Each row is where one point has got to under a steady rotation. How many steps took it there?
The counts run from 0 to 296.
149; 145; -7; 105; 286; 131; -113; 257; 321; 291; 67; -136; 314; 115; -12; -77; 25; -250; -20; 165; -323; -311; 136; -265; -54; 251; 207; 111; -113; 370; -34; -149; -93; -179; 14; 253; 48; -59; 66; 70; -415; -255; -437; -109; 142; -263; 239; -132; -208; -390; -95; 148; 45; -83; -50; 38; 140; 515; -80; -457; -182; 285; 27; -35; -32; 322; -145; -28; 170; 273; -135; 320; -195; 192; 150; -19; 132; -79; 74; -368
125
37; 297; -323; -149; -116; -169; -21; 93; 395; 341; -267; 291; 213; 28; -42; 149; 71; 29; -60; 209; -386; 29; 370; -151; -107; 239; 286; 227; 18; 354; 146; -4; -82; 239; 161; 239; 267; -32; 131; 292; 52; -208; -188; -113; 39; 108; 35; -47; 142; -252; 385; -320; -104; -207; -71; -32; 271; 375; 5; -443; -19; 364; 222; -9; 277; 26; -379; -89; 106; -116; 127; 106; 285; 131; -113; 79; -140; 0; 54; -287
286
186; 55; -77; 50; 43; 472; 123; 218; 125; 161; 219; -161; 360; -133; 82; -156; 106; 45; -141; -390; -169; -198; -262; -223; 9; 162; -22; -190; -231; -270; -145; 113; 208; -180; -39; 6; 100; 106; -460; -108; -155; -379; -239; -77; 140; -180; -19; -91; -197; -155; 136; 237; -57; -38; 79; 53; -196; 584; 21; -305; 16; 128; -107; 142; 115; 224; -361; 110; -133; 434; -94; 325; -288; 197; 399; -38; 140; 11; 60; -423
226
264; -8; -196; 40; -189; 327; 62; 130; 420; 414; -112; 108; 345; -82; 99; -26; -121; 89; -215; 269; -182; 101; 173; -138; -93; 343; 299; 61; 37; -25; -355; -131; -38; 299; -15; -79; -3; 20; -55; 103; 308; -499; -194; -157; 350; 270; -113; 112; 236; -29; 231; -332; -314; -621; -159; -118; 174; 404; -12; -227; 39; 25; 122; 55; 187; 145; -140; -137; -154; 188; 144; 192; 482; -102; 40; 13; 150; 24; -54; -227
254
218; -5; 11; 154; 106; 316; 30; -35; 262; 285; 369; -199; 467; -59; 298; 144; 153; -1; -77; -63; -496; -201; -37; -346; 118; 237; -79; -19; 26; -14; -250; 38; -302; -204; 144; 39; 164; 202; -285; 191; 80; -185; -241; -15; 251; -3; -81; 105; 134; -394; 146; 146; -182; -238; -153; 181; -172; 512; 59; -276; -3; 204; 17; -128; 304; 156; -337; -30; 35; 106; -148; 302; -2; 438; 133; -260; 14; -71; 212; -370
29
164; 211; -564; 79; -74; 162; 128; -2; 41; 99; 165; 86; 415; -106; 249; 14; -55; 245; -250; -187; -343; -38; -145; -85; 135; -74; 304; 285; 8; -248; -18; 192; 163; -85; 190; 53; 88; 33; -338; -254; -119; -217; -75; -65; 139; 18; -39; -32; 79; -417; 119; 33; -177; 40; 135; 181; -4; 460; -93; -592; -65; 193; 71; 353; 371; 73; -623; 85; -216; 156; 58; 263; -50; 140; 134; -51; -63; 4; -28; -207
216
207; -59; -54; 34; -158; 369; 177; 88; 218; 203; 30; 25; 244; -212; 16; 109; -25; -56; -76; 264; -26; -251; 49; -54; -88; 176; 250; 210; -219; -23; -529; -139; -196; -205; 12; -101; -233; 375; -239; 82; 73; -212; -221; -70; 140; -26; -146; -238; -149; -303; -14; -317; -262; -161; -182; -131; 242; -17; -95; -151; 255; 82; 1; -20; 21; 56; -219; 101; -250; 505; 108; 493; 18; 40; 53; 236; 494; 214; -209; 57
149
-129; 205; 207; -326; 53; -34; 95; 251; 121; 353; -210; 176; 95; 18; 37; 164; 451; -3; 26; -211; -332; -551; 193; -139; -260; 205; 208; -6; -355; 529; 189; 24; -56; -159; 82; 329; 55; -187; -106; 256; -389; 75; -384; -13; -219; -60; 180; -137; -99; -211; 232; -169; -51; 264; -13; 17; 146; 283; -143; -261; 177; 268; -77; -224; 97; 67; -256; 51; 399; -21; -274; 95; -147; 248; 100; 15; -71; 122; -148; -151
104
-58; 341; -88; -109; -60; 151; 156; -36; 134; 524; 24; 154; 333; -19; -166; 165; 234; -70; 22; 12; -362; -174; -112; -438; 211; 19; 138; 110; -25; 210; -153; 91; -130; 169; 108; 42; 152; 237; -456; 80; -223; -237; -118; 28; 183; 45; -89; -81; 171; -531; 93; -3; -304; 47; -207; 295; 36; 202; -57; -197; -71; 51; 123; 249; 252; -107; -481; 346; 3; 348; 40; 386; 122; 243; 223; -3; -3; 170; 241; -113
218
238; 184; -293; 158; 347; 102; -249; 160; 252; 73; 118; -65; 446; 103; 76; -94; -37; -110; -97; -64; -368; -174; 107; -16; -248; 97; 206; 271; -42; 141; -28; -187; 80; -261; -32; 198; -116; -196; 67; -147; -376; -414; -393; -203; 89; -289; 192; -91; -191; -289; -71; 133; 24; -66; 131; 176; 147; 500; -110; -566; -159; 315; -193; 89; 13; 329; -273; -59; 6; 228; -109; 153; -274; 92; 79; 26; 105; 36; -52; -320
126
155; -9; -158; -12; 82; 218; 81; 141; -52; 198; -124; 171; 181; -73; -69; -171; -143; 6; -183; -179; -201; -238; -54; 38; -260; -81; 484; 236; -197; 131; -242; -231; 354; -58; 57; 21; -411; -108; -143; -329; -337; -473; -228; -135; 132; -116; 48; -160; -123; -122; -109; -296; -239; -15; 144; -19; 269; -7; -263; -250; -165; -4; -224; 372; -114; 28; -199; 149; -92; 635; 24; 182; 44; -171; 194; 105; 308; 145; -411; 33
147
-25; 329; 26; -70; -12; 88; 163; 69; 84; 464; 36; 125; 209; -129; -156; 111; 170; -91; -38; -109; -183; -353; -195; -403; 247; 148; 143; 7; -148; 241; 11; 83; -46; 113; 61; 88; 169; 193; -370; 89; -485; -255; -341; 107; 107; -92; 102; -91; -36; -395; 105; 241; -103; 195; -179; 187; -56; 416; -176; -259; -204; 105; 88; 197; 20; 51; -364; 355; 103; 445; -213; 418; -93; 205; 439; 79; 119; -69; 107; -214
219
30; 144; -33; -43; -87; 240; 99; 130; 122; 699; -89; 93; 228; -48; -189; -20; 44; -29; -68; 177; -126; -93; -111; -413; 80; 164; 263; -11; -55; 243; -228; -155; 56; 362; -8; 62; -50; -81; -362; -90; -175; -467; -103; -29; 395; 188; -13; 34; 236; -184; 56; -285; -403; -341; -178; 127; 65; 327; -119; -128; -208; -164; 96; 255; -32; 99; -261; 169; 40; 466; 101; 214; 354; -234; 198; -90; 69; 79; -65; -114
51
-90; 443; -285; -135; 205; -23; -23; 188; 8; 311; -226; 305; 193; 68; -133; 0; 110; 2; -4; -103; -291; -281; 55; -186; -121; -26; 394; 310; -207; 419; 164; 14; 255; -103; 28; 272; -66; -216; -135; -111; -570; -127; -244; -153; -6; -148; 204; -173; -146; -458; -64; -149; -81; 224; 79; 153; 263; 186; -283; -494; -143; 284; -48; 309; 5; 137; -422; 94; 192; 188; -38; 132; -62; -47; 84; 207; -138; 109; -114; -96
115
65; 241; -48; 39; 161; 122; 1; 95; 127; 363; -47; 71; 390; -15; -93; -121; 305; -38; -35; -494; -402; -240; -167; -252; -29; -12; 7; -191; -73; 187; 56; 21; 164; 80; 88; 145; 176; -53; -430; -105; -548; -393; -314; -97; 114; -124; -29; -53; 15; -278; 116; 62; -68; 53; 82; 184; -172; 334; -2; -236; -192; 74; -151; 271; 79; 65; -444; 312; 179; 391; -155; 89; -181; 51; 418; -132; -11; 110; 196; -350
26
373; -172; -227; 191; 332; 336; -47; 205; 179; -12; 288; -201; 415; -35; 341; -101; -48; 29; -143; -153; -479; -269; 56; 25; -268; 97; 228; 227; -32; 17; -179; -96; 35; -508; -54; 104; -286; -138; -79; -197; -157; -298; -370; -194; 94; -240; 120; -134; -162; -210; -88; 16; -50; -191; 150; 48; 119; 358; -83; -489; -39; 131; -242; -143; 70; 372; -226; -185; 17; 83; -44; 189; -300; 236; -43; -157; 106; 102; -114; -210
132
-7; 322; -182; -78; 177; -135; -46; 82; 146; 424; -137; 221; 285; 145; 27; 194; 120; -29; -27; 194; -488; -168; 154; -189; -24; 63; 483; 440; -16; 549; 90; -88; -65; 0; 162; 252; -47; -144; 13; 71; -331; -73; -174; -56; 140; -119; 189; -120; 20; -475; 21; -279; -94; 135; -58; 225; 336; 326; -205; -519; -132; 234; 77; 107; 90; 104; -357; 34; 174; 68; -23; 209; 105; 60; -129; 59; -138; 72; 18; -70
114
47; -91; 33; -246; -42; -57; 72; 147; -34; 112; -289; 422; 48; -336; -13; 35; 105; 74; -122; -487; -321; -362; 146; 182; -469; -49; 348; 117; -166; 185; -72; -258; 296; 29; 294; 50; -231; -70; -155; -265; -212; -395; -408; -109; -236; 180; -172; -163; 49; 88; 293; -446; -160; 179; 209; -211; 193; -133; -70; 8; -34; 59; -163; -30; 88; -208; -199; 202; 20; 407; -80; -178; 52; 27; 271; 12; 205; 7; -529; -40
173
103; -139; -74; -192; -162; -301; 48; -14; 171; 213; -36; 362; 18; -393; 8; 113; -193; -76; -157; 56; -403; -229; 285; 66; -105; 133; 613; 213; 122; 381; 46; -229; -101; 173; 513; 122; -31; 23; 169; -29; -49; -319; -446; 8; -54; 162; -4; -105; 232; -61; 276; -297; -102; 48; -54; -198; 280; 173; -82; -21; -231; 145; 142; -111; 144; -129; -140; 104; 213; 250; -63; 49; 258; 146; 153; -41; 71; -290; -439; 65
177
314; -51; -127; 201; -7; 137; -3; 25; 295; 40; -51; 112; 359; -151; 80; -105; -100; 8; -64; -24; -385; 21; 242; 143; -359; 85; 87; 184; 48; -90; -447; -333; 55; 106; 96; -74; -108; 113; -115; -205; 160; -631; -331; -347; 217; 35; -190; -98; 133; -83; 119; -308; -256; -446; 47; -279; 175; -103; 137; -175; 57; 132; -284; 38; 51; -12; -139; -15; -309; 430; 133; 37; 149; 85; -15; -44; 350; 249; -164; -254
159
226; -237; 433; -193; -90; 204; 106; 319; 285; 390; -30; -15; 61; -202; 115; -12; 136; -148; -117; 63; -207; -362; 172; -192; -210; 490; 168; -285; -161; 331; -208; -161; 23; 15; 93; 68; 24; -117; -46; 166; 23; -177; -425; -46; 128; 322; 16; 15; 176; 230; 359; -344; -165; -300; -91; -164; -12; 498; -15; 56; 26; 6; 53; -322; 4; 185; 103; -70; 244; 68; -222; 76; 203; -44; 288; -232; 123; -122; -289; -200
67
-104; 313; -26; -343; -130; -114; 172; 263; 193; 433; -512; 442; -27; -42; -204; 115; 182; 27; -95; -74; -85; -233; 101; -103; -205; 234; 317; 26; -307; 383; 213; -7; 142; 235; 121; 249; 149; -144; -17; 206; -321; -168; -274; -109; -66; 106; 81; -124; -38; -28; 439; -419; -136; 79; -16; -139; 277; 219; -168; -173; 1; 147; 118; 100; 95; 29; -270; 112; 223; 139; -175; 47; 179; -95; 229; 285; -26; 167; -128; -175
282
290; -251; 233; -139; -36; 208; 140; 358; 189; 262; 17; -27; 53; -175; 123; -130; -160; 49; -157; -147; -266; -230; 135; 13; -274; 282; 393; -155; -156; 203; -55; -173; 143; 32; 74; 82; -144; -315; 83; -105; -103; -277; -504; -173; 81; 273; 65; 109; 80; 301; 347; -291; -93; -263; 122; -161; -2; 618; -113; -22; -88; 43; -120; -156; 13; 225; -15; -145; 169; 163; -205; -35; 170; -173; 262; -183; 67; -151; -376; -255
68
29; 169; -336; -127; -5; -48; -19; 68; 206; 343; 11; 101; 299; 47; 149; 250; 83; 72; -62; 355; -408; -199; 141; -185; 3; 138; 409; 449; -53; 350; -66; 109; -288; -120; 94; 203; -7; 23; 45; 152; 16; 126; -129; 8; 129; -63; 98; -145; 8; -459; 81; -197; -174; -44; -107; 182; 276; 372; -238; -551; 43; 390; 196; 87; 262; 146; -301; -150; 25; -157; 14; 339; 104; 307; -235; 20; -135; 29; -35; -33
113
41; 130; -7; -179; 123; -55; 101; 112; -8; 72; -106; 312; 253; -79; 41; 68; 309; 52; 12; -765; -494; -408; -11; -47; -196; -19; -7; -46; -86; 248; 265; 41; 155; -1; 321; 170; 236; -7; -228; -80; -374; -245; -386; -154; -156; 9; -74; -193; 42; -97; 321; 4; 10; 357; 191; -89; -112; 149; 16; -62; -91; 196; -175; -35; 153; -86; -408; 322; 229; 195; -193; -91; -229; 256; 368; -104; -69; 91; 2; -420
199
215; -109; 196; 99; 1; 584; 219; 239; 123; 170; 268; -162; 323; -130; 329; 8; 184; 169; -111; -350; -242; -348; -176; -258; -107; 105; -169; -192; -192; -224; -371; 160; 73; -204; -37; -1; -103; 160; -580; -33; 53; -189; -218; -85; 152; 60; -179; -61; -35; -131; 106; -11; -293; -139; 39; 69; -307; 370; -28; -82; 168; 10; -196; 15; 119; 117; -230; -25; -108; 210; -125; 273; -84; 197; 281; -173; 222; 183; 24; -311
232
96; 63; 266; 62; 275; 217; 14; 175; 233; 243; 77; -128; 279; 41; -44; 8; 293; -299; 80; 26; -339; -511; 33; -306; -155; 205; 31; 27; -183; 473; -219; -160; -147; -342; -71; 142; -128; 42; -115; 162; -392; -198; -439; -53; 59; -314; 82; -174; -159; -332; -138; -68; 17; 47; -103; 98; 69; 307; -155; -207; -72; 115; -157; -226; -156; 164; -120; 56; 326; 314; -231; 274; -270; 245; 174; -15; 229; 122; 7; -268
130
72; 215; 65; 13; 115; 321; 133; 144; 86; 333; 30; 43; 271; -101; -182; -60; 224; -106; -96; -359; -228; -263; -269; -325; 42; 65; -40; -185; -235; 83; -130; 29; 191; 58; -3; 77; 110; -20; -414; -71; -489; -400; -339; -88; 119; -106; -9; -65; -113; -208; 47; 159; -207; 96; 38; 135; -175; 422; -62; -205; -100; 77; -113; 206; -37; 212; -346; 273; 36; 518; -196; 247; -148; 109; 543; -71; 128; 68; 65; -452
225
270; -241; 337; -52; 92; 188; 59; 198; 312; 47; -27; 193; 109; -285; -114; -144; 24; -312; -86; -64; -114; -372; 183; 16; -339; 293; 129; -164; -172; 200; -125; -318; 46; -82; 154; -34; -62; 182; -34; 36; -180; -523; -631; -150; -11; -46; -4; -165; -72; 111; 44; -133; -68; -47; 31; -330; 59; 135; 125; 54; -69; 67; -207; -123; -147; 16; 116; 99; 79; 563; -196; 134; -82; 41; 411; -19; 395; -7; -218; -252
162
-74; 228; -91; -274; -135; -14; 197; 57; 99; 323; 39; 298; 134; -233; -123; 229; 237; -41; -86; -169; -160; -437; -67; -276; 270; 174; 263; 38; -157; 317; 185; 34; -75; 31; 271; 142; 299; 242; -220; 125; -352; -51; -305; 96; -73; 3; 94; -53; 24; -302; 316; 108; -55; 371; -123; 127; 66; 345; -196; -271; -145; 217; 217; 72; 121; -56; -387; 349; 241; 276; -244; 380; -112; 307; 410; 143; -12; -207; -52; -147
15
